In the data rows, the value 128 means zero.
Here is a table of points, one per row:
[212 163  65 150   9 106 181 113  84 141 128 141  80 116  91  97 143  59 191  97 106 124 214 188 195 108 126 187 146 132 100 107 187 134 144 107 138 114 205 133 247  66 161  52 199 204  73 169 158 151 175 104 164  86  60 136 212 105  20 130 157 102 185 190]
[149 133 135  92 139 120 134 107 119 102 137 160 113 146 153 149 119 138  97 181 114  87  81  98  83  85 155 161  84 145 140 110 128 129 137 131 119 171 131 155 173 121  77 110 154 162  68 140 135 118 151 154 161 137 193 156 113 148 157 155  90  82 184 174]
[ 69 149  79 109  50  72 105 161  64 173 112 187 122 154 168 126 134  42 127 175 166 171 175 220 138 132  95 176  88 156 192 147 179 133 151  81 127 122 165 173 115 161 138 104 195 116 109  85 160  78 152 102 129 133  50 117 127  82 131 169 147 148 164 150]
[130 131 109  92 110 129 190 171 132 157 153 212 178 146 184 114  78  13  87 126  75 114 122 155 135 116 197 148 142 205 127 123 136 173 137 163 129  90 213 167 208 186  88 136 154 157 144 140 178  65  60 141 135 119 135 203 125 149  88 139 112 148  94  82]
[145 189  99  42 134 150  67  98 132 131  45 161 125  58 115 133 145 151 108 194  60 160 106 164  87  94 123 171 140 103 150 129 180 116 210 111 187 244 137 218 157 146 122  47 135  64  79 165  74 123 106 133 113 133 185  84 127 139 131 162 147  49 125 149]
[129 141  60 115 131 187  82  44 125  86  89  73 141 114 125 174 158 179  72  86  44 132 117 101  64  78  97 156 160  92 121  75  98 148 114  73  97 101 124 118  93  49 128 148  53 110 144 104 129 167  80 127  87 114 129 139 131 131 164  80 147 175  77  56]
[212 114 173 147 105 170 103 166  89 113 156  51 189 116  85 157 123 186 141  72 126 125 142 135  92 157 118  98 107 151 140 139  93  73 128 124 103 161 110 118 197 142 101  97  27  72 102 184 120 133 163  83 162 124 132 126 100 176 135 109 126 116 111  92]
[116 132 153 131 192 111 162 112 172  82 161 150 163 120 114  79 179 134  87 120 123  52  68 114 206 137 136  58 163 100  78 123 107 188 121 157  96 129 170  88  94 129 114 160 202 160 181 132 129 138 142 184 109 142 158 137 141 159 150 156 121 187 121 169]
[151 105 192  92 140 133 174 133 128 145 115 134 135 128 104 139 118 154 183 129 178 137 111 140 129 162 171 155 157 215  65 114  94  67 174 123 146  91 119  74 135 119 165 116 102 106 151  76  92 180  46 122 122 173 144 141  85  99  71 124 140 121 123 111]
[220 129  75  56 148 129 101 214 143 149 129 121 192 111 122 151  97 134  58  79  26 115 138  85 167 105 133  68 120 140 108 126 143 164 175 163 165 212 171  59 135 190 113 176 103  98 187 177 147  76  64 144 138 127 174 137  83 127 138 124 139 158 142  58]
[232  63 205  75 212  64 197  93 145 119 149 107  81 125  56 205 129 144 136  75 255  48 127 128 133  94 177 135 152 196 119 112 132  92 138 116 179 120 141  26  97 113 139 130 176 143 144 109  76 130  98 111 158 173 134 175 131 160  12  98 190 116 122 202]
[112  77 142 102 109  87 190 148 137 175 146 123  85 127 120 162 116  93 149 116 154  88 136  43 188 150 151 110 137 225 103  62 145 137 178 187 182 129 172  84 122 147 176  93 104 135 134 138  98 142  55 134 148 123 144 187  78  70  87 169 136 131 146  91]
[ 69 161 159 170 155 152 161 108 129 100 136  93 119 108 110  91 122 170 156 130 116 147 159 131  94  92 101 166 109 127 145 140 100 126 132  99 130 105  63 108  96  25 116 184  90  87 122 105  83 151 107 118 137 120 130  80  91  82 145 108 107 198 118  75]
[ 83 142 127 174 140 196 160  89 153 130 110 107 105 105  95  84 179 106 143 160 176 131 136 169 112 169  88 144 155 127 146 150 139 150 107 120 205  89 127 105  61  88 122 162 144  80 145  89 192 176 131 121 112 111  72  77 119 119 132  84  98 130  22 171]
[148 132 138 155 113 183 115 128 106 110 180  61 155 179  94 155 109 161 191  74 134 142  98  91  77 122 155 118 134 113  95 113 133  67 104 145 125  76 125  81 114  48 111 155  15  82 102 139  61 159 120 107  90 139 155 138  91 134  69 102 130 139  30  83]
[206 115 143 142 255 153 160 104 226  53 201  64 107 101  11 123 173  95 111 123 169 110  96 225 143 145 137  78 159  99 130 171 106 192 102  50 165 131 128  43 113 109 109 152 201 146 138  89 152 103 123 224 200  47 172 195 116 204  97  96 150 159 119 255]
[178 155 162 133 240 177 119  98 157  84 142 126  94 183  69 134 160 224 142 128 177  80 122 106  72  96 159 106 143  59 134 172  87 107 115 138 107 188  48 148 152  62 163 145 116  95  64 121 126 166 203  96 149 138 186 115 130 185  82  90 122 119  72 218]
[ 65 130 168 191 184 126 146 185 100 148 148 150  97  62 137  67 101  51 159 206 197 126 211 218 119 204 129  99 106 212 158 190 195 167 142 183 167 176 100 103 123 131 142  99 177 120 101 111 208 157 161 144 164  94 111  95  91 102 119 161 177  48 150 240]
[176 156 131 112 159 155 127 108 111 124 116  91 139  94 124  94  92  97 133  32  85 101 181 182 131  52 160 125  75 137 147  87 117 171  95  94 146 118 118  76 124  86  74 141 202 112 179 151 233  95  96 157 120 113 128 148  85  82  95  88 106 134 168 129]
[148 152 120 147 201 120  81  97 144  78 139  89 141  53  93 134 149  61 199 149 175 140 156 137 125 134 145 155 148 168 101  98  99 125 121  49 125 120 148  78 153 162 119 158 116  99 146 118 127  88 102 149 163  87 171 166 114 125  98 101 170 148  81 136]
[124 163 105 122 131  92  80 187 128 154 110 166 160 125 142 126 100 179  97 127  80 115 134 103 176 157 104  80  90  79 156 128 166 106 165 143 143 204 162  95 127 138  90  61 153 114 139 148 156 100 144  96  69 109 136  85  52  68 159 151  44 112 213  79]
[170 132 149  59  44  91 131  92 114 134   0 185 167  73 137 152 110  71  98 104  93 118 148 154 123 134 145 149 159 170 126  55 200 163 156 110 117 135 181 147 145 126 121 112 110 155 123 173  61 117  38 163 133  66 127 146 145 130 178 173 162  69 184  70]
[175 149 183 119 162 171 128  87 125 112 154  36 116 124  60 124 158 218  74  59 165  77  94 123 122 120  75 117 129  80 138 128  84  49  75 113  75 154  78  88  68 115 197 171  91 115 106  93 118 188 164  90 142 174 192 104 103 208 166 129 119 149  97 163]
[106 121  91 201 110 109 121 115 128  97 176 111 144 151 112 139 132 124 130 123 102 165  71 122 123 197 113  88 152 126  67 179 146 123 110 151 165 130 140 108 172 183 177 208  69  94 171  81 182  91 151 192 126 118 154 100 127 216 100 134 141 171  79 138]
[195  89 158  88 147  46 245  31 131  60 168  97  36  63 122 145 186  22 198 204 255 107 121 206 155 115 135 193 155 215 152 149  87 124 177   0 192 117 152  64 136 113 219 113 233 204  89  81  65  91 100  97 239  99 141 161 151 168  75 207 213  67  52 255]
[111 144   0  90  13 135  60 119 101  13 185 119  82  29 210  90 225   4 139 245  40 244  70 165 161 126  76 159 192  38 112  78 140 133 142  71  94  36 224 218 131 215 120 215 102 111 167 153 150  97  90 255 160  87  35  89 206 205 215 166  83 156  34 125]
[151 102 138 105  45 134 102  92 177  83  52 162 130  81 163 120 145 198 106  87  83 145 135 111 162 173 153 119 110  66 117 108 133 162 200 120 127 146 101 207 110 173 142  68 101 142 120 169  81 134  83 143 108 143  95 109 152 126 179 140 120  51 186  79]
[161  68 181 104  98 118  93 117  75 138 145 153 110  98 135 133 125  67 111 141 156 110 115 185 118 189 183 128 147 181 136 146 102 119  88 117  81 155 144 143 166  99 196 107 112 161 102 141 102 155  61 119 171 140 107 206 193 180 118 190 147  88 159 143]
Along one direction, these points spread out more than along any other. Take the direction at right angles to it along which they spread out most. Go by this last direction. For each point below, how far along it does it lie, from 0 to 99? The average is 50, and the first point in the table lies past the average. One standard deviation of the points above along it is 16.
[116 132 153 131 192 111 162 112 172  82 161 150 163 120 114  79 179 134  87 120 123  52  68 114 206 137 136  58 163 100  78 123 107 188 121 157  96 129 170  88  94 129 114 160 202 160 181 132 129 138 142 184 109 142 158 137 141 159 150 156 121 187 121 169] 47
[220 129  75  56 148 129 101 214 143 149 129 121 192 111 122 151  97 134  58  79  26 115 138  85 167 105 133  68 120 140 108 126 143 164 175 163 165 212 171  59 135 190 113 176 103  98 187 177 147  76  64 144 138 127 174 137  83 127 138 124 139 158 142  58] 35
[111 144   0  90  13 135  60 119 101  13 185 119  82  29 210  90 225   4 139 245  40 244  70 165 161 126  76 159 192  38 112  78 140 133 142  71  94  36 224 218 131 215 120 215 102 111 167 153 150  97  90 255 160  87  35  89 206 205 215 166  83 156  34 125] 60
[124 163 105 122 131  92  80 187 128 154 110 166 160 125 142 126 100 179  97 127  80 115 134 103 176 157 104  80  90  79 156 128 166 106 165 143 143 204 162  95 127 138  90  61 153 114 139 148 156 100 144  96  69 109 136  85  52  68 159 151  44 112 213  79] 37
[ 83 142 127 174 140 196 160  89 153 130 110 107 105 105  95  84 179 106 143 160 176 131 136 169 112 169  88 144 155 127 146 150 139 150 107 120 205  89 127 105  61  88 122 162 144  80 145  89 192 176 131 121 112 111  72  77 119 119 132  84  98 130  22 171] 49
[175 149 183 119 162 171 128  87 125 112 154  36 116 124  60 124 158 218  74  59 165  77  94 123 122 120  75 117 129  80 138 128  84  49  75 113  75 154  78  88  68 115 197 171  91 115 106  93 118 188 164  90 142 174 192 104 103 208 166 129 119 149  97 163] 27
[212 114 173 147 105 170 103 166  89 113 156  51 189 116  85 157 123 186 141  72 126 125 142 135  92 157 118  98 107 151 140 139  93  73 128 124 103 161 110 118 197 142 101  97  27  72 102 184 120 133 163  83 162 124 132 126 100 176 135 109 126 116 111  92] 31
[170 132 149  59  44  91 131  92 114 134   0 185 167  73 137 152 110  71  98 104  93 118 148 154 123 134 145 149 159 170 126  55 200 163 156 110 117 135 181 147 145 126 121 112 110 155 123 173  61 117  38 163 133  66 127 146 145 130 178 173 162  69 184  70] 57
[148 132 138 155 113 183 115 128 106 110 180  61 155 179  94 155 109 161 191  74 134 142  98  91  77 122 155 118 134 113  95 113 133  67 104 145 125  76 125  81 114  48 111 155  15  82 102 139  61 159 120 107  90 139 155 138  91 134  69 102 130 139  30  83] 26
[106 121  91 201 110 109 121 115 128  97 176 111 144 151 112 139 132 124 130 123 102 165  71 122 123 197 113  88 152 126  67 179 146 123 110 151 165 130 140 108 172 183 177 208  69  94 171  81 182  91 151 192 126 118 154 100 127 216 100 134 141 171  79 138] 42
[176 156 131 112 159 155 127 108 111 124 116  91 139  94 124  94  92  97 133  32  85 101 181 182 131  52 160 125  75 137 147  87 117 171  95  94 146 118 118  76 124  86  74 141 202 112 179 151 233  95  96 157 120 113 128 148  85  82  95  88 106 134 168 129] 47
